Look-ups in named tables: a row name and a column name give one cell, copied from the table.

Kebe.tsv
	Temibam	Rilo	Vugoko
Milol	1708	5956	7393
Taz	274	9674	4997
Nidefo	5157	6787	7115
Nufut	567	7354	2415

Taz, Temibam -> 274
Nufut, Vugoko -> 2415
Nidefo, Temibam -> 5157
Taz, Rilo -> 9674
Milol, Rilo -> 5956
Nidefo, Vugoko -> 7115
Nufut, Temibam -> 567
Nufut, Rilo -> 7354
Milol, Temibam -> 1708
Nidefo, Rilo -> 6787
Taz, Vugoko -> 4997
Milol, Vugoko -> 7393

Table Zafetap
fields: Pokelim, Dived, Vufofe, Konifak, Nili, Kis, Buzame, Kero, Mupe
Nonide: [81, 174, 171, 132, 186, 75, 147, 118, 79]
Risig: [114, 90, 169, 141, 147, 136, 155, 103, 104]
Med: [113, 60, 187, 162, 215, 158, 188, 69, 119]
Gokizup: [111, 183, 125, 114, 221, 23, 207, 119, 125]
Puritor: [77, 154, 177, 144, 181, 104, 129, 130, 91]
Livad: [114, 202, 120, 43, 153, 30, 154, 84, 113]
Lar: [119, 100, 139, 223, 240, 104, 208, 96, 96]

What is the Nili of Risig in Zafetap?
147
What is the Nili of Puritor in Zafetap?
181
What is the Konifak of Nonide in Zafetap?
132
What is the Kero of Lar in Zafetap?
96
What is the Kis of Puritor in Zafetap?
104
What is the Kis of Livad in Zafetap?
30
What is the Nili of Gokizup in Zafetap?
221
What is the Kis of Nonide in Zafetap?
75
What is the Buzame of Med in Zafetap?
188
What is the Kis of Gokizup in Zafetap?
23
What is the Buzame of Lar in Zafetap?
208
What is the Buzame of Livad in Zafetap?
154
What is the Kero of Nonide in Zafetap?
118
What is the Kis of Med in Zafetap?
158
What is the Konifak of Gokizup in Zafetap?
114

Misako
|  | Timiz | Binofo | Luboku | Voz | Nir | Muviba | Nakuvis | Zur | Todezu |
|---|---|---|---|---|---|---|---|---|---|
| Serigak | 56.416 | 49.325 | 47.733 | 39.613 | 43.737 | 23.509 | 45.866 | 49.947 | 53.924 |
| Talivi | 77.829 | 59.882 | 48.400 | 60.747 | 58.076 | 55.408 | 52.206 | 74.174 | 37.022 |
| Kesesu | 40.277 | 59.550 | 54.265 | 51.476 | 47.377 | 47.042 | 49.814 | 33.037 | 71.467 |
| Rokod | 75.688 | 58.278 | 50.131 | 79.057 | 72.257 | 76.085 | 44.264 | 75.911 | 48.940 |
| Vokevuz | 45.165 | 60.569 | 73.326 | 40.102 | 43.162 | 52.842 | 75.603 | 43.060 | 60.634 |
| Vidi | 77.664 | 59.823 | 50.546 | 59.787 | 58.516 | 54.447 | 54.407 | 73.759 | 37.494 |
| Puru | 61.133 | 63.825 | 57.835 | 72.483 | 64.791 | 76.805 | 53.264 | 55.618 | 59.925 |
| Fud | 64.369 | 62.928 | 56.833 | 57.842 | 51.432 | 76.058 | 54.992 | 53.793 | 61.852 |
| Bogugov | 34.643 | 55.819 | 58.469 | 41.459 | 38.707 | 48.378 | 55.156 | 38.043 | 71.601 |
| Zeduzir | 51.925 | 54.748 | 52.551 | 81.073 | 78.276 | 49.296 | 41.427 | 56.630 | 58.810 |
| Famuv | 54.810 | 62.959 | 56.436 | 53.974 | 47.208 | 67.932 | 54.344 | 43.120 | 66.057 |

Nir of Fud: 51.432
Timiz of Vokevuz: 45.165
Zur of Puru: 55.618
Zur of Zeduzir: 56.630
Nir of Serigak: 43.737
Nir of Rokod: 72.257
Timiz of Zeduzir: 51.925
Zur of Fud: 53.793
Timiz of Bogugov: 34.643
Todezu of Vidi: 37.494
Luboku of Serigak: 47.733
Voz of Fud: 57.842
Todezu of Rokod: 48.940
Voz of Rokod: 79.057
Timiz of Talivi: 77.829
Binofo of Zeduzir: 54.748
Zur of Famuv: 43.120
Timiz of Fud: 64.369
Timiz of Puru: 61.133
Binofo of Vokevuz: 60.569
Row with the largest Nakuvis: Vokevuz

